A single turn carries every row of the set below to another of its rows. Some are shown first; where does it send the rows asked next?
j_851: [-0.6, 1.6, -16.0, 11.3, -1.1, 2.8, 10.9, 11.4, -2.1, 41.1, 10.5, -1.2, 2.6, 0.6, 11.7, -6.1, -6.6, -19.1, -24.5, 13.2, -11.0, 4.0, -12.4, 4.5, -39.6, 4.7, 3.3, 4.5, -12.5, -3.5, -4.5, 8.4, 9.9]
j_499: [18.4, 10.7, 25.2, -4.2, -3.5, -8.4, 5.6, -2.5, 3.8, 19.0, 11.5, 5.4, -5.6, 1.8, 9.4, 13.7, -32.6, 2.6, -4.9, 4.8, -28.0, -8.5, -3.9, -4.8, -31.6, 7.8, 19.9, 8.2, 11.4, -0.2, -5.7, -16.8, -6.4]
j_542: [-5.9, -6.4, -1.7, -24.5, -13.1, -11.4, -4.6, 0.5, -9.6, -9.9, 3.0, -11.0, -15.5, -7.0, -8.5, -22.3, -5.4, -31.1, -14.6, -0.7, 1.4, 14.7, 7.8, -7.1, -5.4, -2.0, -4.7, -15.9, -0.2, -19.5, -11.2, -6.5, 8.2]
j_715: [9.2, -7.9, -4.3, 16.9, -9.2, 11.7, -10.5, -16.0, 9.9, 8.1, 16.8, 2.0, 15.9, -1.4, -11.4, -13.9, -29.0, -10.1, -6.9, 12.9, 4.8, 3.0, -21.2, 2.6, 0.1, 0.0, 12.5, -29.9, 2.9, 17.1, 7.2, 25.2, 10.6]
j_90: [2.3, 7.9, 27.3, 1.4, -10.3, -28.7, 4.1, -1.3, -6.0, 6.1, 13.5, 12.0, -0.9, -9.3, -3.0, 17.6, -18.7, 16.0, -2.3, -5.2, -14.5, -20.5, -1.4, 0.6, -20.5, -0.5, 10.9, 11.0, 5.4, 14.5, -5.2, -28.9, 5.7]
j_370: [-4.1, -13.5, 11.4, 26.4, 13.0, 3.9, 0.0, 10.6, -1.1, 15.1, -3.4, -38.6, 19.4, 16.4, 10.0, 6.0, -1.7, -5.0, -0.3, 4.7, -7.9, 4.4, -19.2, -0.1, -5.1, -0.1, 5.3, -10.4, 25.2, -0.2, -12.8, -6.0, 11.6]
j_211: [-0.9, -16.3, -10.8, -4.3, -3.8, -6.9, 10.6, -0.9, -15.8, -2.2, 6.1, -14.5, -23.4, -24.3, -4.9, -16.0, 2.1, -3.0, 6.0, -3.3, 3.9, 4.8, 9.3, 2.8, -5.4, 11.9, 3.9, -27.2, -33.6, -16.5, -3.0, -5.2, -10.9]
j_467: [17.1, -13.6, 1.0, 4.5, -9.9, -2.9, -7.3, -1.2, -13.4, -1.3, -15.5, 12.5, -2.4, 14.5, 9.6, 11.3, 5.0, 7.1, 2.9, 2.9, 22.3, -0.3, 3.4, 1.1, 24.5, 1.4, -6.3, 8.6, -7.4, -16.5, -18.0, -17.7, 24.9]
j_348: [-0.8, -30.0, 1.7, 9.8, -10.6, 2.1, -0.2, 1.0, -5.7, -12.9, 0.0, 16.3, -2.0, -2.1, -12.9, 18.4, 3.1, 17.1, -25.1, 9.1, 20.2, -6.4, 3.5, 18.4, -4.5, -7.0, -14.7, 15.2, 13.1, -16.2, -10.5, -2.8, 4.3]
j_936: [-16.6, -0.8, -21.6, 17.9, -2.1, 3.8, 13.8, 18.0, 11.8, 24.6, 11.1, 4.4, 5.1, 6.0, 3.3, 4.1, 9.6, -6.7, -13.6, 3.3, -11.4, 4.6, -14.3, 14.6, -15.9, 3.8, 5.9, 21.0, -16.2, -4.2, -8.3, 22.2, 12.3]
j_302: [-19.0, 13.6, -5.0, 4.1, 14.6, -14.8, 10.4, -2.5, 20.2, -1.1, 12.7, 1.8, -4.8, 11.6, 0.8, 1.8, 1.0, 18.3, 5.9, 10.5, 11.0, 0.2, -3.6, 6.4, 12.2, 21.2, -6.3, -3.3, -29.8, 24.4, 5.1, -18.9, -10.0]
j_571: [9.5, -3.4, -11.9, -3.3, 8.3, -5.5, -15.1, -27.2, 12.6, 0.4, -6.7, -10.5, -15.4, 14.4, -8.9, -18.3, 3.5, -0.9, -4.4, -2.4, -24.9, 6.8, 25.5, -24.4, 0.0, 12.2, 10.7, -1.0, 4.6, 4.5, 0.9, 1.0, -0.9]
j_739: [8.4, 8.1, 13.3, 7.3, 18.3, -18.3, 9.8, -21.7, 7.6, 8.9, -10.3, 6.8, 1.4, 5.5, -4.9, 20.9, -28.9, -8.4, -5.4, -12.2, -16.9, -20.1, -19.2, 3.6, -13.1, -13.7, 11.9, 12.9, -4.2, -1.5, 5.8, -5.3, -15.4]
j_412: [6.3, -0.8, 7.2, 1.7, -5.2, 9.8, 0.8, 2.2, 1.2, 7.9, -8.2, -27.7, 23.3, -1.2, 21.3, -12.6, -19.8, 10.4, 1.8, -2.0, 4.6, -18.4, -8.5, -8.1, 3.9, -19.4, 10.4, -21.3, 20.3, 5.0, -6.1, -2.3, -9.0]
j_413: [-1.4, -24.8, 12.2, 10.7, 10.5, 1.9, -11.8, 11.1, 10.0, 2.4, 6.3, 6.2, 18.3, -4.4, -7.4, -14.6, -35.0, -15.8, -2.9, 4.1, -6.2, -0.1, -18.7, 6.2, -9.4, 22.4, 14.1, -9.3, 13.4, 24.9, 8.2, -9.5, 18.2]
j_396: [10.6, -18.6, -16.3, -3.0, -3.1, 1.9, 1.6, -27.8, 2.0, -0.7, 6.8, -11.9, -28.1, 3.2, -23.8, -2.9, -6.4, 12.8, 3.5, -11.6, 14.2, -2.6, 10.1, -17.6, -10.1, 14.8, 22.6, 12.9, 5.3, -8.9, -2.4, 1.2, -11.2]
j_247: [13.2, -18.2, 0.7, -1.4, 3.3, 11.3, -6.0, -4.4, -19.9, -17.6, 1.5, -3.5, -0.8, -3.2, 1.7, 10.3, 3.6, 18.7, -28.9, 9.5, 31.3, 15.1, 7.5, 12.3, 13.3, -3.1, -3.7, 8.9, 8.9, -9.4, -4.5, -8.1, 0.9]
j_341: [1.9, 2.8, -20.2, 14.0, -7.8, -24.4, -2.2, -0.3, 12.0, -12.8, 0.1, 7.9, -1.3, 11.1, -0.2, 0.0, -16.9, 3.0, 18.9, -2.9, 18.2, 24.5, 12.3, 8.6, 0.7, 21.7, -22.1, 4.5, -9.9, 20.6, 9.4, 0.1, 2.2]
j_754: [-11.0, -11.2, -7.0, 2.1, 2.1, -19.2, -2.8, 12.0, 2.5, 17.3, -1.8, 9.6, 21.5, 5.4, 4.3, 3.0, -0.3, -2.0, -16.3, 3.9, 2.5, 0.6, -22.2, -4.2, -40.2, -11.6, 12.6, -7.9, -25.7, -16.3, 13.3, 11.0, 4.1]
j_959: [3.3, 6.9, -13.6, 3.3, 5.3, 1.9, 1.1, -6.4, 3.9, -18.7, 14.7, -5.0, -2.1, 9.1, -4.4, -12.3, -3.5, 13.5, 5.2, 20.6, 11.7, 12.0, -1.6, 7.0, 15.6, 20.8, -10.7, 0.6, -17.8, 21.0, 28.0, -17.9, -11.6]

j_467 -> j_739
j_851 -> j_247
Now find these:
j_211 -> j_370
j_936 -> j_348
j_715 -> j_542

